In the data rows, 128 means zero.
A hidden rule labels the rows of this table. It goes by one to three of the table's principal directions, not those with the most spread.
(119, 124, 113, 154, 125, 116, 126, 103, 116, 135, 154, 104, 138, 165, 125, 119, 122, 112, 147, 104, 105, 142, 160, 141, 124, 161, 124, 168, 155, 133, 173, 124, 152, 155, 117, 162, 110, 107, 131) OT
(163, 140, 139, 111, 98, 130, 17, 164, 147, 110, 115, 88, 153, 128, 126, 113, 142, 113, 121, 161, 102, 102, 95, 119, 152, 59, 116, 109, 140, 110, 123, 189, 71, 116, 78, 84, 103, 116, 153) BW
(106, 118, 124, 105, 150, 137, 150, 119, 138, 149, 142, 161, 139, 135, 101, 162, 129, 137, 112, 130, 149, 133, 122, 120, 135, 135, 132, 115, 102, 127, 150, 114, 122, 118, 137, 137, 128, 131, 128) NH
(167, 144, 154, 121, 109, 149, 64, 146, 140, 91, 96, 122, 134, 115, 151, 119, 129, 114, 119, 163, 118, 128, 110, 118, 149, 72, 133, 96, 143, 121, 99, 164, 83, 102, 112, 88, 119, 103, 137) NH
(98, 126, 105, 110, 128, 123, 147, 118, 134, 129, 145, 113, 145, 154, 108, 153, 119, 121, 147, 109, 126, 127, 145, 136, 133, 154, 116, 158, 137, 129, 141, 107, 134, 147, 139, 166, 116, 122, 140) NH
(157, 157, 171, 65, 83, 142, 48, 173, 157, 74, 112, 96, 145, 105, 117, 151, 176, 120, 130, 170, 104, 76, 102, 97, 173, 48, 132, 98, 125, 99, 72, 157, 46, 113, 99, 72, 139, 122, 162) NH
(119, 110, 109, 132, 155, 137, 165, 110, 133, 143, 120, 162, 141, 144, 134, 144, 101, 136, 113, 141, 149, 164, 121, 136, 127, 132, 134, 104, 123, 139, 137, 121, 127, 100, 161, 147, 116, 119, 108) BW
(138, 121, 123, 123, 117, 121, 118, 158, 128, 110, 130, 117, 136, 115, 150, 96, 145, 138, 124, 149, 120, 104, 97, 135, 107, 105, 146, 109, 120, 119, 90, 171, 119, 136, 147, 100, 126, 162, 117) NH
(115, 146, 139, 99, 117, 139, 151, 144, 147, 109, 108, 126, 107, 104, 119, 138, 126, 126, 134, 114, 138, 112, 135, 124, 147, 144, 117, 141, 126, 122, 91, 91, 122, 136, 137, 130, 140, 141, 132) BW
(127, 158, 171, 137, 112, 112, 210, 138, 112, 86, 84, 129, 95, 70, 150, 163, 147, 141, 147, 116, 132, 122, 153, 113, 111, 113, 110, 119, 113, 139, 18, 86, 149, 93, 194, 113, 178, 107, 128) Qz
(118, 129, 126, 73, 129, 148, 132, 148, 143, 98, 119, 126, 111, 114, 138, 128, 109, 122, 151, 129, 153, 105, 124, 137, 139, 136, 147, 127, 128, 122, 101, 92, 113, 162, 133, 138, 151, 172, 144) NH
(133, 115, 83, 134, 128, 98, 77, 117, 121, 179, 180, 87, 156, 171, 85, 105, 127, 122, 139, 114, 102, 101, 105, 147, 98, 135, 105, 169, 134, 135, 205, 167, 164, 173, 93, 149, 100, 139, 170) VJ
(107, 113, 144, 138, 151, 121, 176, 135, 134, 119, 129, 133, 122, 143, 156, 132, 116, 127, 136, 115, 141, 163, 162, 136, 136, 153, 152, 112, 118, 125, 146, 83, 121, 134, 146, 148, 129, 137, 90) OT
(127, 120, 72, 106, 122, 118, 94, 118, 138, 123, 161, 95, 179, 196, 103, 121, 99, 110, 183, 124, 103, 123, 124, 145, 129, 140, 130, 169, 161, 135, 185, 156, 151, 190, 138, 170, 75, 121, 159) BW
(102, 132, 136, 129, 163, 142, 207, 118, 122, 115, 96, 189, 102, 110, 143, 152, 80, 136, 146, 112, 177, 167, 162, 129, 131, 168, 140, 113, 116, 145, 116, 68, 165, 116, 189, 147, 142, 118, 109) NH
(140, 134, 148, 96, 139, 156, 143, 129, 140, 108, 110, 151, 106, 109, 135, 149, 121, 127, 133, 131, 156, 134, 125, 115, 139, 118, 143, 109, 116, 136, 109, 84, 116, 135, 125, 124, 157, 138, 135) VJ
(139, 134, 148, 186, 107, 107, 103, 118, 103, 146, 123, 118, 131, 112, 120, 126, 177, 134, 96, 136, 94, 126, 127, 108, 120, 94, 97, 131, 121, 124, 114, 184, 129, 73, 102, 93, 125, 87, 124) OT
(118, 150, 148, 133, 121, 136, 224, 137, 119, 77, 69, 156, 96, 69, 174, 146, 114, 144, 131, 129, 152, 140, 143, 129, 114, 132, 125, 106, 129, 139, 1, 92, 141, 84, 222, 120, 163, 118, 101) NH
(125, 117, 119, 93, 129, 151, 127, 139, 151, 77, 148, 115, 150, 170, 159, 117, 122, 113, 155, 131, 125, 143, 138, 134, 149, 145, 181, 128, 148, 120, 143, 111, 98, 185, 132, 147, 108, 150, 103) OT
(128, 135, 146, 123, 113, 122, 138, 125, 131, 129, 134, 111, 131, 121, 119, 160, 159, 128, 123, 122, 114, 120, 135, 113, 131, 112, 115, 130, 123, 121, 104, 116, 107, 122, 119, 129, 142, 117, 130) Qz
(101, 129, 88, 110, 151, 145, 199, 82, 129, 118, 125, 167, 150, 163, 111, 180, 79, 124, 164, 113, 150, 167, 151, 132, 128, 167, 124, 151, 145, 158, 135, 88, 172, 135, 199, 188, 111, 87, 140) NH
(155, 126, 131, 136, 111, 123, 88, 138, 121, 137, 123, 113, 120, 106, 124, 100, 159, 134, 109, 149, 112, 96, 90, 122, 115, 91, 120, 124, 118, 124, 107, 173, 123, 116, 97, 94, 140, 148, 143) NH
(156, 141, 158, 178, 136, 116, 131, 134, 117, 115, 101, 106, 81, 121, 167, 87, 98, 115, 154, 94, 128, 162, 168, 138, 127, 151, 126, 139, 146, 147, 154, 76, 164, 146, 105, 128, 141, 117, 115) VJ
(99, 102, 63, 115, 141, 118, 125, 100, 130, 188, 183, 140, 177, 175, 74, 129, 117, 131, 117, 132, 121, 110, 99, 151, 102, 155, 118, 155, 126, 124, 187, 183, 155, 151, 150, 167, 81, 141, 149) NH
(99, 132, 111, 185, 111, 130, 209, 81, 63, 136, 147, 144, 56, 75, 126, 83, 193, 149, 101, 82, 121, 92, 140, 123, 69, 206, 115, 214, 120, 152, 72, 122, 231, 134, 117, 127, 194, 159, 129) BW
(125, 109, 60, 106, 129, 115, 95, 111, 139, 168, 186, 116, 185, 192, 76, 114, 120, 127, 145, 132, 104, 106, 94, 143, 114, 146, 130, 164, 140, 128, 204, 183, 155, 183, 132, 159, 73, 143, 153) NH
(116, 114, 107, 98, 134, 107, 91, 154, 124, 133, 160, 102, 135, 147, 122, 105, 112, 129, 173, 122, 133, 96, 127, 144, 125, 142, 151, 136, 126, 118, 174, 126, 135, 189, 108, 139, 130, 178, 146) OT
(120, 118, 131, 133, 131, 119, 115, 151, 131, 124, 138, 110, 119, 133, 146, 92, 122, 122, 141, 115, 128, 124, 140, 141, 127, 149, 145, 134, 128, 115, 151, 125, 127, 166, 110, 130, 121, 162, 111) OT
(122, 140, 148, 101, 134, 143, 164, 121, 139, 122, 102, 168, 124, 107, 107, 174, 133, 142, 113, 147, 147, 130, 124, 109, 155, 114, 123, 101, 108, 131, 96, 102, 114, 76, 161, 116, 148, 106, 133) BW
(121, 120, 102, 121, 124, 128, 91, 116, 123, 130, 171, 93, 142, 171, 126, 119, 118, 107, 162, 101, 115, 127, 150, 138, 127, 159, 140, 170, 159, 125, 186, 119, 132, 199, 84, 166, 113, 138, 139) Qz
(145, 108, 120, 122, 142, 132, 93, 145, 146, 138, 130, 134, 159, 148, 149, 110, 106, 129, 106, 165, 133, 144, 96, 145, 128, 97, 151, 77, 130, 117, 149, 168, 86, 116, 136, 117, 98, 140, 107) NH
(106, 124, 142, 145, 152, 141, 220, 96, 116, 153, 132, 188, 109, 104, 129, 157, 136, 146, 84, 119, 155, 152, 140, 126, 105, 160, 133, 110, 104, 136, 105, 98, 147, 91, 177, 137, 152, 119, 98) Qz
(137, 128, 119, 130, 124, 108, 102, 151, 133, 141, 108, 91, 127, 112, 123, 130, 123, 128, 127, 126, 127, 113, 100, 133, 110, 87, 86, 127, 116, 135, 105, 140, 124, 116, 110, 121, 129, 135, 155) NH
(133, 139, 147, 146, 129, 130, 169, 125, 113, 89, 99, 142, 112, 113, 156, 141, 129, 134, 153, 121, 134, 153, 153, 111, 130, 127, 137, 123, 127, 145, 91, 99, 148, 115, 155, 121, 148, 105, 111) VJ
(147, 125, 120, 161, 127, 134, 105, 115, 110, 150, 123, 147, 108, 109, 127, 84, 132, 131, 108, 133, 126, 120, 108, 129, 109, 132, 124, 139, 128, 133, 136, 169, 160, 123, 106, 107, 129, 138, 130) NH
(154, 144, 148, 168, 134, 137, 79, 121, 124, 147, 112, 119, 90, 119, 124, 106, 120, 114, 111, 96, 131, 152, 142, 116, 138, 136, 99, 149, 134, 146, 181, 102, 146, 125, 45, 113, 132, 101, 138) NH
(120, 131, 152, 106, 137, 119, 163, 149, 136, 124, 111, 137, 109, 102, 119, 153, 137, 144, 139, 125, 148, 118, 128, 112, 138, 117, 128, 108, 92, 128, 104, 86, 125, 120, 139, 117, 160, 149, 128) OT
(115, 122, 111, 78, 147, 157, 159, 119, 162, 116, 126, 155, 157, 158, 121, 180, 97, 127, 134, 136, 154, 159, 125, 123, 156, 131, 143, 107, 131, 132, 132, 88, 94, 131, 160, 160, 112, 118, 117) NH
(143, 124, 146, 105, 137, 140, 134, 141, 153, 125, 99, 166, 152, 118, 132, 157, 126, 144, 97, 182, 142, 141, 94, 117, 152, 74, 141, 55, 107, 117, 95, 150, 73, 64, 169, 99, 121, 117, 107) NH
(136, 131, 144, 133, 122, 130, 133, 140, 124, 108, 110, 134, 119, 108, 150, 116, 135, 133, 122, 144, 128, 125, 125, 127, 129, 114, 139, 108, 126, 124, 93, 138, 118, 109, 143, 107, 139, 132, 116) NH
(98, 132, 127, 131, 111, 130, 215, 109, 108, 111, 124, 150, 118, 95, 131, 151, 172, 152, 107, 132, 124, 111, 132, 119, 112, 145, 127, 138, 119, 128, 36, 126, 142, 90, 187, 128, 162, 129, 109) NH
(135, 137, 109, 154, 109, 122, 133, 104, 119, 118, 119, 91, 121, 145, 140, 109, 105, 105, 156, 108, 104, 137, 153, 149, 121, 152, 107, 177, 175, 138, 123, 120, 157, 149, 131, 166, 117, 107, 141) NH
(120, 127, 146, 128, 150, 128, 168, 148, 124, 104, 98, 166, 113, 104, 155, 132, 107, 142, 145, 132, 161, 147, 138, 122, 127, 128, 150, 92, 104, 135, 103, 107, 141, 116, 173, 113, 141, 136, 106) NH
(120, 146, 137, 166, 125, 138, 166, 93, 107, 101, 122, 145, 123, 138, 150, 147, 114, 115, 152, 98, 122, 173, 188, 119, 132, 167, 131, 155, 163, 141, 125, 99, 156, 132, 151, 153, 121, 70, 106) Qz
(134, 125, 153, 112, 127, 124, 129, 154, 141, 132, 118, 146, 133, 105, 126, 129, 152, 147, 97, 165, 131, 110, 100, 121, 138, 93, 140, 78, 98, 110, 100, 152, 92, 87, 148, 89, 137, 145, 114) NH
(133, 121, 120, 125, 127, 144, 62, 109, 123, 150, 167, 137, 133, 152, 91, 109, 153, 119, 118, 128, 115, 111, 121, 113, 144, 140, 140, 156, 127, 122, 205, 159, 134, 156, 56, 119, 117, 131, 149) BW
(162, 119, 140, 145, 123, 113, 73, 137, 131, 151, 137, 97, 135, 137, 126, 108, 150, 124, 113, 144, 106, 121, 104, 126, 124, 84, 122, 113, 121, 122, 157, 160, 106, 123, 78, 107, 124, 132, 136) VJ
(112, 145, 144, 83, 130, 146, 198, 139, 145, 108, 99, 154, 96, 84, 123, 158, 126, 143, 122, 123, 161, 112, 124, 122, 135, 141, 124, 118, 108, 132, 57, 67, 128, 114, 173, 127, 169, 149, 131) NH
(127, 126, 147, 162, 138, 136, 176, 117, 105, 136, 108, 172, 87, 82, 142, 122, 154, 152, 97, 124, 148, 137, 126, 108, 114, 137, 133, 118, 99, 138, 92, 118, 153, 93, 128, 101, 166, 138, 98) NH
(130, 119, 128, 170, 122, 89, 114, 143, 95, 156, 144, 96, 98, 104, 130, 69, 158, 138, 120, 115, 112, 89, 115, 143, 82, 132, 115, 149, 108, 130, 133, 159, 173, 138, 99, 106, 152, 168, 143) OT
(131, 133, 120, 87, 111, 150, 66, 129, 145, 130, 140, 134, 162, 135, 98, 148, 139, 120, 113, 157, 119, 102, 103, 117, 151, 98, 127, 121, 136, 107, 130, 176, 81, 122, 109, 116, 106, 119, 151) NH
(176, 152, 133, 192, 97, 110, 67, 122, 104, 124, 81, 68, 101, 108, 155, 89, 110, 106, 136, 121, 96, 134, 134, 140, 116, 94, 73, 155, 176, 146, 102, 150, 146, 99, 83, 117, 132, 84, 157) NH
(130, 128, 125, 179, 143, 131, 157, 79, 107, 159, 109, 147, 101, 126, 119, 137, 114, 122, 116, 106, 133, 164, 149, 125, 120, 147, 94, 156, 134, 154, 148, 105, 173, 97, 112, 152, 137, 88, 134) NH
(145, 114, 146, 117, 151, 149, 97, 132, 159, 102, 105, 135, 156, 170, 154, 158, 98, 108, 140, 151, 139, 190, 140, 116, 176, 87, 151, 81, 132, 127, 169, 109, 66, 115, 108, 137, 99, 94, 107) NH
(104, 112, 98, 123, 150, 142, 177, 103, 142, 115, 135, 150, 167, 180, 147, 149, 84, 120, 134, 134, 137, 181, 149, 150, 137, 159, 149, 120, 155, 134, 148, 114, 121, 126, 192, 177, 87, 100, 97) BW
(132, 121, 159, 125, 129, 109, 147, 141, 128, 126, 128, 116, 125, 119, 131, 143, 162, 138, 120, 142, 122, 120, 124, 120, 129, 95, 132, 99, 98, 123, 111, 117, 107, 102, 131, 112, 155, 136, 127) OT
(119, 138, 129, 155, 108, 130, 179, 126, 119, 120, 105, 135, 117, 88, 150, 126, 145, 138, 94, 127, 123, 126, 123, 132, 102, 132, 109, 130, 133, 125, 39, 147, 132, 91, 174, 119, 133, 122, 100) VJ
(146, 137, 161, 141, 140, 116, 79, 141, 124, 124, 132, 115, 108, 144, 125, 112, 118, 117, 164, 105, 128, 142, 163, 115, 156, 136, 139, 132, 125, 135, 211, 90, 142, 157, 68, 116, 133, 116, 139) OT
(119, 133, 120, 178, 142, 137, 174, 84, 101, 142, 128, 158, 96, 128, 137, 111, 107, 125, 125, 92, 137, 163, 166, 135, 113, 194, 124, 166, 148, 151, 152, 97, 191, 130, 134, 153, 134, 103, 112) NH
(118, 129, 124, 97, 130, 128, 169, 134, 140, 100, 128, 120, 134, 139, 135, 150, 119, 128, 160, 121, 134, 130, 139, 131, 132, 137, 141, 130, 129, 132, 108, 89, 128, 154, 163, 151, 135, 138, 127) VJ
(121, 125, 96, 117, 119, 132, 112, 127, 118, 106, 144, 103, 127, 144, 141, 100, 112, 117, 165, 113, 124, 113, 136, 144, 118, 157, 142, 166, 156, 131, 134, 128, 149, 184, 119, 151, 125, 152, 141) NH
(131, 117, 91, 83, 112, 123, 80, 133, 161, 164, 167, 120, 206, 168, 87, 151, 127, 128, 114, 167, 104, 100, 81, 137, 133, 95, 127, 109, 140, 96, 146, 205, 74, 138, 152, 137, 68, 131, 134) Qz
(117, 128, 134, 141, 131, 138, 160, 115, 114, 129, 124, 154, 114, 106, 133, 132, 148, 141, 97, 132, 137, 131, 127, 122, 120, 135, 130, 122, 117, 133, 99, 128, 134, 92, 140, 116, 149, 124, 116) NH
(90, 110, 82, 98, 130, 144, 148, 116, 112, 115, 166, 141, 135, 142, 131, 121, 128, 133, 152, 117, 141, 107, 131, 137, 112, 176, 163, 161, 138, 124, 125, 130, 147, 186, 139, 159, 135, 175, 125) NH
(182, 134, 161, 190, 109, 102, 50, 140, 116, 174, 131, 87, 99, 105, 123, 70, 173, 127, 88, 124, 91, 110, 105, 118, 113, 93, 100, 131, 119, 123, 163, 170, 130, 115, 33, 75, 136, 131, 132) VJ
(121, 114, 105, 75, 114, 103, 96, 171, 146, 154, 141, 108, 176, 115, 104, 144, 142, 149, 109, 177, 124, 67, 60, 142, 109, 64, 117, 83, 103, 99, 80, 199, 75, 107, 162, 106, 118, 171, 149) VJ
Which label does each new row get?
(128, 131, 129, 111, 120, 124, 102, 131, 124, 123, 155, 101, 127, 141, 132, 124, 118, 113, 165, 109, 122, 112, 152, 137, 127, 147, 143, 148, 149, 117, 154, 109, 125, 188, 105, 149, 134, 145, 141): Qz
(106, 128, 117, 142, 135, 139, 160, 123, 107, 127, 131, 144, 81, 101, 132, 98, 138, 139, 124, 92, 148, 120, 137, 124, 113, 184, 132, 168, 117, 142, 123, 97, 178, 153, 104, 127, 158, 163, 119): BW
(104, 119, 106, 82, 104, 120, 122, 124, 124, 124, 187, 102, 153, 151, 92, 140, 183, 136, 145, 129, 102, 72, 121, 120, 131, 141, 148, 163, 125, 110, 132, 141, 119, 172, 114, 140, 141, 163, 149): OT
(113, 117, 106, 169, 140, 115, 155, 102, 94, 147, 149, 130, 117, 137, 146, 111, 107, 127, 141, 99, 132, 145, 156, 148, 92, 173, 131, 155, 146, 140, 151, 120, 175, 151, 136, 160, 131, 129, 117): Qz
(149, 134, 164, 143, 128, 128, 155, 133, 125, 114, 96, 141, 96, 96, 151, 118, 133, 132, 126, 138, 134, 133, 132, 123, 128, 113, 136, 105, 116, 130, 92, 112, 132, 106, 143, 108, 156, 131, 118): NH
(96, 132, 122, 142, 123, 136, 182, 126, 101, 120, 121, 131, 67, 78, 144, 95, 147, 140, 107, 96, 145, 103, 137, 138, 101, 183, 120, 168, 121, 137, 73, 95, 171, 130, 123, 127, 178, 171, 123): BW
(116, 104, 100, 72, 156, 136, 197, 128, 161, 119, 124, 160, 175, 162, 133, 180, 93, 145, 142, 165, 155, 155, 104, 137, 138, 112, 160, 75, 116, 131, 108, 106, 95, 118, 217, 163, 114, 141, 105): OT
(119, 127, 151, 100, 133, 137, 130, 142, 132, 118, 112, 165, 147, 106, 131, 174, 138, 144, 110, 167, 148, 126, 117, 109, 147, 83, 143, 67, 104, 112, 87, 143, 75, 74, 158, 100, 139, 118, 116): VJ
(119, 114, 120, 160, 130, 113, 149, 109, 102, 180, 138, 151, 121, 99, 114, 118, 150, 144, 86, 139, 127, 106, 105, 136, 86, 124, 110, 124, 106, 122, 107, 178, 151, 93, 143, 119, 140, 143, 128): VJ
(136, 141, 119, 152, 102, 117, 109, 136, 126, 111, 99, 116, 157, 119, 139, 128, 122, 121, 129, 146, 104, 129, 119, 130, 116, 91, 100, 125, 148, 122, 72, 196, 121, 96, 168, 114, 89, 90, 127): NH
(126, 148, 129, 123, 110, 119, 140, 142, 119, 115, 127, 113, 97, 100, 118, 99, 147, 137, 137, 110, 121, 89, 126, 129, 119, 153, 118, 161, 126, 134, 100, 116, 167, 144, 130, 111, 153, 150, 145): BW
(102, 124, 84, 130, 117, 139, 128, 104, 128, 127, 154, 104, 136, 160, 115, 114, 124, 110, 136, 97, 113, 127, 142, 141, 124, 179, 115, 196, 160, 133, 149, 127, 152, 171, 108, 170, 103, 129, 136): BW
(117, 138, 143, 174, 135, 143, 156, 108, 100, 145, 120, 155, 69, 85, 132, 111, 146, 134, 95, 86, 146, 137, 149, 114, 110, 173, 111, 162, 116, 143, 122, 97, 173, 120, 88, 117, 162, 129, 115): NH
(144, 130, 162, 162, 122, 142, 143, 136, 122, 115, 94, 133, 85, 83, 167, 108, 159, 135, 88, 130, 133, 141, 125, 113, 128, 113, 128, 112, 115, 128, 75, 117, 110, 91, 97, 94, 161, 138, 92): NH
(126, 127, 134, 99, 141, 134, 119, 138, 149, 137, 147, 134, 143, 144, 116, 145, 118, 125, 124, 126, 139, 132, 126, 129, 137, 129, 139, 110, 119, 122, 163, 111, 107, 146, 126, 132, 116, 131, 129): Qz
(145, 136, 124, 107, 132, 144, 109, 126, 154, 96, 126, 100, 127, 173, 140, 128, 87, 100, 185, 100, 127, 161, 161, 128, 165, 153, 144, 155, 164, 139, 182, 63, 124, 196, 95, 167, 111, 120, 129): NH
(147, 145, 141, 172, 118, 102, 98, 129, 115, 161, 125, 113, 124, 117, 119, 118, 122, 128, 122, 113, 111, 130, 139, 129, 119, 126, 97, 133, 140, 127, 148, 144, 142, 114, 112, 114, 116, 98, 127): Qz
(164, 140, 164, 101, 115, 133, 41, 170, 161, 115, 101, 123, 156, 122, 123, 136, 133, 125, 107, 181, 119, 120, 95, 112, 174, 48, 130, 63, 120, 105, 127, 172, 48, 80, 107, 71, 106, 106, 133): BW
(133, 138, 149, 161, 125, 125, 127, 123, 120, 122, 116, 128, 127, 125, 148, 135, 116, 117, 130, 118, 122, 155, 158, 127, 128, 127, 120, 122, 143, 127, 127, 128, 125, 115, 134, 128, 116, 91, 113): Qz
(113, 137, 158, 111, 126, 144, 217, 119, 121, 79, 99, 180, 124, 96, 153, 174, 143, 145, 134, 153, 144, 137, 147, 110, 137, 120, 159, 91, 114, 125, 36, 107, 117, 86, 218, 121, 161, 114, 101): VJ
(118, 121, 120, 123, 126, 102, 128, 145, 121, 146, 143, 106, 128, 120, 127, 106, 122, 132, 132, 130, 125, 96, 119, 155, 102, 132, 124, 127, 124, 117, 123, 143, 137, 141, 147, 133, 133, 162, 141): VJ
(137, 140, 177, 109, 150, 139, 151, 132, 154, 120, 112, 159, 118, 131, 120, 165, 116, 127, 134, 126, 147, 160, 154, 107, 170, 126, 142, 93, 109, 129, 160, 63, 108, 115, 133, 123, 136, 103, 116): VJ
(142, 134, 128, 106, 97, 120, 63, 150, 152, 116, 144, 91, 189, 157, 122, 145, 140, 114, 134, 154, 90, 115, 116, 125, 145, 80, 128, 112, 151, 98, 125, 188, 64, 137, 129, 120, 79, 106, 129): Qz
(142, 117, 116, 109, 132, 129, 61, 157, 151, 104, 139, 114, 177, 175, 141, 106, 107, 117, 146, 157, 117, 140, 114, 136, 150, 102, 160, 99, 141, 117, 177, 172, 91, 148, 126, 116, 75, 125, 120): BW
(132, 133, 147, 105, 143, 123, 168, 149, 148, 115, 83, 155, 144, 107, 140, 176, 93, 135, 138, 156, 155, 145, 117, 129, 125, 79, 121, 65, 106, 128, 71, 122, 105, 88, 210, 123, 124, 111, 127): Qz
(120, 139, 125, 142, 136, 143, 131, 103, 137, 147, 109, 141, 123, 132, 105, 159, 110, 117, 110, 109, 137, 158, 142, 119, 145, 139, 88, 147, 135, 141, 146, 105, 134, 100, 109, 146, 114, 82, 136): BW
(109, 106, 91, 99, 133, 122, 78, 127, 127, 166, 194, 116, 155, 166, 95, 114, 132, 127, 135, 122, 123, 95, 116, 140, 123, 155, 148, 151, 131, 110, 204, 153, 124, 189, 87, 147, 110, 170, 142): VJ
(141, 128, 146, 150, 137, 124, 85, 127, 122, 163, 129, 137, 108, 119, 104, 119, 139, 129, 116, 117, 131, 129, 128, 108, 139, 123, 116, 131, 108, 129, 182, 128, 137, 124, 63, 106, 134, 125, 135): NH
(119, 122, 124, 124, 134, 132, 134, 103, 130, 157, 144, 147, 146, 140, 93, 163, 149, 134, 100, 137, 126, 131, 118, 114, 135, 118, 115, 126, 113, 129, 147, 137, 119, 98, 122, 133, 124, 106, 136): OT
(111, 114, 123, 111, 134, 122, 102, 122, 125, 149, 156, 138, 153, 145, 98, 150, 138, 128, 135, 139, 127, 112, 128, 121, 135, 119, 135, 124, 113, 113, 165, 153, 116, 135, 116, 134, 120, 131, 144): VJ
(153, 140, 165, 148, 113, 116, 98, 158, 122, 131, 101, 134, 109, 80, 132, 102, 158, 143, 100, 153, 120, 104, 104, 114, 129, 87, 120, 95, 105, 116, 93, 169, 117, 82, 118, 65, 142, 133, 122): NH
(122, 128, 74, 125, 112, 130, 73, 111, 119, 101, 176, 63, 140, 199, 136, 71, 93, 90, 192, 87, 97, 124, 166, 163, 131, 199, 145, 216, 203, 136, 209, 118, 166, 235, 84, 185, 94, 134, 155): BW
(110, 131, 122, 121, 141, 143, 167, 108, 122, 120, 137, 181, 152, 136, 127, 160, 114, 136, 128, 135, 143, 149, 140, 122, 124, 145, 149, 111, 130, 131, 122, 135, 137, 117, 191, 136, 113, 100, 112): Qz
